A = (2540, 3753, 4478, 5596, 7502, 9168, 9182, 7553, 6329)
The first entry from the left -> 2540
The second-last entry -> 7553
Find the entry just left of 5596.
4478
The entry at the centre is 7502
The first entry from the right: 6329

grid =
array([[2462, 8667, 3638, 5962],
       [6516, 3053, 2546, 4368],
       [5068, 3115, 1482, 3451]])
Indices start at 1.
Give the entry at row 1, column 3.
A: 3638
Give the entry in the top-right corner.
A: 5962
Give the entry at row 2, column 1.
A: 6516
Give the bottom entry of the column that holds the smallest entry.
A: 1482
The entry in the top-left corner is 2462
The entry directly below 6516 -> 5068
The entry at row 2, column 2: 3053
Give the entry at row 3, column 2.
A: 3115
The bottom-right entry is 3451

a = 7,3,2,2,8,7,7,6,1,7,0
What is the second entry from the right?
Answer: 7
What is the last entry?
Answer: 0
What is the first entry?
Answer: 7

Questions about the table below.
1) Read off the minimum.
2) Read off the entry just left of the largest entry.
((0.03, -0.05, 0.17, 0.06, -0.08, 0.03, 0.00, 0.02, 0.04, -0.02, -0.01, 0.07, -0.16, 0.02, 0.05), (-0.05, -0.06, -0.04, -0.06, 0.01, 0.09, -0.02, 0.11, 0.07, -0.02, 0.00, -0.05, -0.02, 0.08, -0.02))
1) -0.16
2) -0.05
